Named moves, each a turn or a mirror, and the order they were made in; the first pair answered
move Z641:
[  3 -27  46   9  17  -1 -47 -54   3   6  -4 -15   6] -> [ 37 -31  13 -34   6  -3  34 -32   3 -15 -22   3  45]
[  3   1   9   1 -25 -25  28   3 -17  -2  16  29 -40] -> [ -1   1  15   9 -24 -25  17   1 -17   0  20  25 -44]
[-36  20 -10  29  12 -34  -8   1  -6  22 -11   4  -7] -> [-20  18 -27   8   7 -35  33  10  -5  14 -19  11  14]
[-50  20   2  12  25  34  13   4   9   3  -2 -30   7] -> [-42  18  -5   1  23  34  33  10   6  -2  -9 -26  18]
move Z297:
[ -7  19 -16  20   3  -6  47  18   5  19  18   5 -11] -> [-11  18 -11  28   3  -9  34  17   5  29  24   6 -23]
[ 19 -16   2  -2 -12 -13  -1  -8 -11 -22  36   4 -39] -> [ 15 -19   3  -3 -13   2  -6 -10 -13 -25  37  -2 -38]
[ -8  -1  20  -2  14  -8 -19 -10   3 -39 -17   6  44] -> [ -6   0  18  -4  15 -22 -15  -7   3 -38 -17  16  40]
[ 37  25  26   6 -20   9  13  16  -1  82  19   1 -47] -> [ 35  21  29   4 -21  46  10  12  -4  75  19 -22 -39]
move Z673:
[  9  18  -2  14  19 -13 -10   6  -2 -17  14  31 -40] -> [ 13  15   5   6  19 -22 -15   2   3  -9   0  41 -27]
[-21   5  14   4  14  16  13  -8  22  35 -13  14  -7] -> [-25 -13   8  14   6  22   6  -6   5   6  20  -8 -36]
[  5 -24   3   4  -1 -44 -32   5  -9 -15  19  17 -46] -> [  8   7   5 -10  13 -44 -13   6  14  31 -25  41 -13]
[-39  43   7  57  24 -36 -32   6   8  42  17   2 -47] -> [-29  17  14  52  20 -55 -57  -3   7  16  24   2 -47]
Pairs:
Between the rows of a pair lie two moves.
[-25  26  -8   2   3  41  11  17  -1  -7  -6 -20  25] -> [-11  -3 -13 -15  -2   3   4  17 -10 -52   8 -13  26]  Z673 Z297
[ -3 -16   2  -2 -28   6  -7 -24  -7  61   2  28 -20] -> [ -2 -20  -3 -13 -32  52   7 -25 -11  39  -4   6   6]  Z297 Z297
[-20  -2  16   0   5  14 -22  -7  -3  -6   0  -1   3] -> [ -2  -1  -3 -21   4  -9  14   7   2 -10  -7  17  14]  Z641 Z297
[-17  22   2  37  -2  23  -9  -7   6  54   2  -9 -50] -> [ 40 -26 -26 -29 -19  -8  57   4  -1 -18   1   9  -1]  Z673 Z641
[-20  15  24  22 -24  -2 -33 -18   5  35 -18 -31 -49] -> [  5   9  -6 -24 -33  44  40  -2   1  -5 -34 -43   5]  Z297 Z641
[ 31 -33  14 -31  -5  11  -5 -16   3  -9 -14  -5  37] -> [  5   5  22  -8   7  39  -8 -14  14  38 -28  -7  26]  Z641 Z673
[ 12  -8   7  -9   0 -15  21   5   5 -16 -31  14  19] -> [  5  -6  22  11   5 -35  -9  -3   6   5 -23  17  -4]  Z297 Z641
[-19  12  -9  15   7 -27   6  11   2   5   4  17 -10] -> [-16   3  -5  13   7 -35  -2   8   2  -2   5  20  -8]  Z673 Z673
[-57  23 -32  20   3 -24  -3   0   3 -66 -16  38  19] -> [-59  35 -28  29   7 -34 -11   0  11 -35 -23  49  10]  Z297 Z673
[  3  30   4  -4  -7  32  36  20  -6  23 -14   5 -10] -> [ -8  31  13   3  -3  46  18  12  -8  23  -9  -3 -15]  Z641 Z297
[ -9  -6   3  14  25  -2 -20 -23   1  -5  -9   7  12] -> [  4  -5  -8   3  24 -20   4 -17   3  -7 -15  22  15]  Z641 Z297
[-20  -6  33  23   3  27 -52 -23  -1  11 -12   0  -8] -> [ -4  -7   7 -12  -6  58   6  -8  -6 -24 -27  -6  34]  Z297 Z641
[ -9 -54  20  -3 -12  -6 -62 -29 -23 -34  31 -20 -47] -> [-34  46  -3  10   7  54  25   3   7  69 -25  -5 -29]  Z673 Z673
[-12 -23  -5   4  19  -2 -28  -2  -1 -54  -8  -9   5] -> [ -7   7  -9  -8  29  -4   1   7  15 -19 -41  15  31]  Z297 Z673
[ 11  -7 -24 -17  -3  16  49  13 -10  -7   8  -6  19] -> [-20  -4  -1  12   2  47  -9  -3 -11  -8  16 -33   4]  Z641 Z297
[-41  40  -4  14  40  14  -9   4  11  -1 -18  -4  10] -> [-39  42 -11  10  39   6   2  12  13  -4 -19   3  16]  Z297 Z297
[-26  12  -3  12   9  -5 -35 -13  -5  26   4  10 -25] -> [ -2   5 -29 -27   0  31  30   3  -9  -5  -9   4  17]  Z297 Z641
[ 37  -8   3 -11 -20  36  31   8 -18  -1   3 -20   7] -> [ 42 -12  -7 -15 -21   2  38  14 -21 -11  10  -7   2]  Z297 Z673
[ 14  -5  16   7   1 -15 -15  -8  12  51 -10   8 -20] -> [  9 -20  12  15  -8  -9 -22  -5  -2  27  18  -7 -42]  Z673 Z673
[ -9  27   1  -2  11  13  34  12  -1 -14 -19   3  20] -> [-27  26  17  19  12  25   2   2  -1 -14 -14  -7   8]  Z641 Z297
[ 11  -7 -15   4  -5 -18   6  11 -15 -12  29  -7 -35] -> [  8 -10 -10   5  -6   7   1  10 -16 -14  31 -22 -32]  Z297 Z297
[-41  15  19  32  22  18 -64 -16   6  -4  -3 -15  -6] -> [-32   4  15   8  20  38 -49 -14   7 -33 -17 -22  32]  Z297 Z673
[  5  30   3   7  -4  36  -1 -15   6  81  -7 -10 -19] -> [ 41 -17 -31 -31 -27  25  55   1 -17   3  24 -19 -10]  Z673 Z641
[-17  -2  13  36   5  69 -30 -16  -8  -6   8 -34  -2] -> [  7 -28   1  -1   1  45 -11 -13 -10 -59  -1 -20  42]  Z297 Z673
[ 22  -4  -9 -22  -8   6  37   6   9 -12   8 -10  20] -> [  0   1  31   5   4  -5 -37 -20  19  19  -2 -10   8]  Z641 Z673
[  1 -20   7  -2   5 -15   0  -7 -17 -30  22 -13 -15] -> [ -7  25  -1  -3  15   8  36   5   0  18 -10  -2   1]  Z673 Z673
[  1   8   3   2  18 -15   3 -13   7  14 -11  17  -1] -> [ -2  -9   1  10  10 -13  -3 -12  -6 -11  14   4 -20]  Z673 Z673
[-45  15  -9  -6  23  30 -44  -7 -26 -67 -14  19   4] -> [-39  29 -19 -21  28  17 -21   2 -15 -56 -37  39  26]  Z297 Z673
[-34  13  -3  21  18  -3 -23   7   1  -7   3  -6   1] -> [-16   0 -21  -2  10  -5  16  20  -5 -32   7  -3  12]  Z641 Z673
[ 11 -52  -6 -14 -12  18 -25  11 -11 -60   3  -1  12] -> [ 19 -12   1 -24   3 -21  -9  15  18   6 -49  48  39]  Z673 Z297
[  3 -34   6  15 -14  25  -6  -7  -5 -15  22 -51 -17] -> [ 25 -30 -16 -14 -15  -4  45  11  -1 -28   9 -24   5]  Z641 Z297
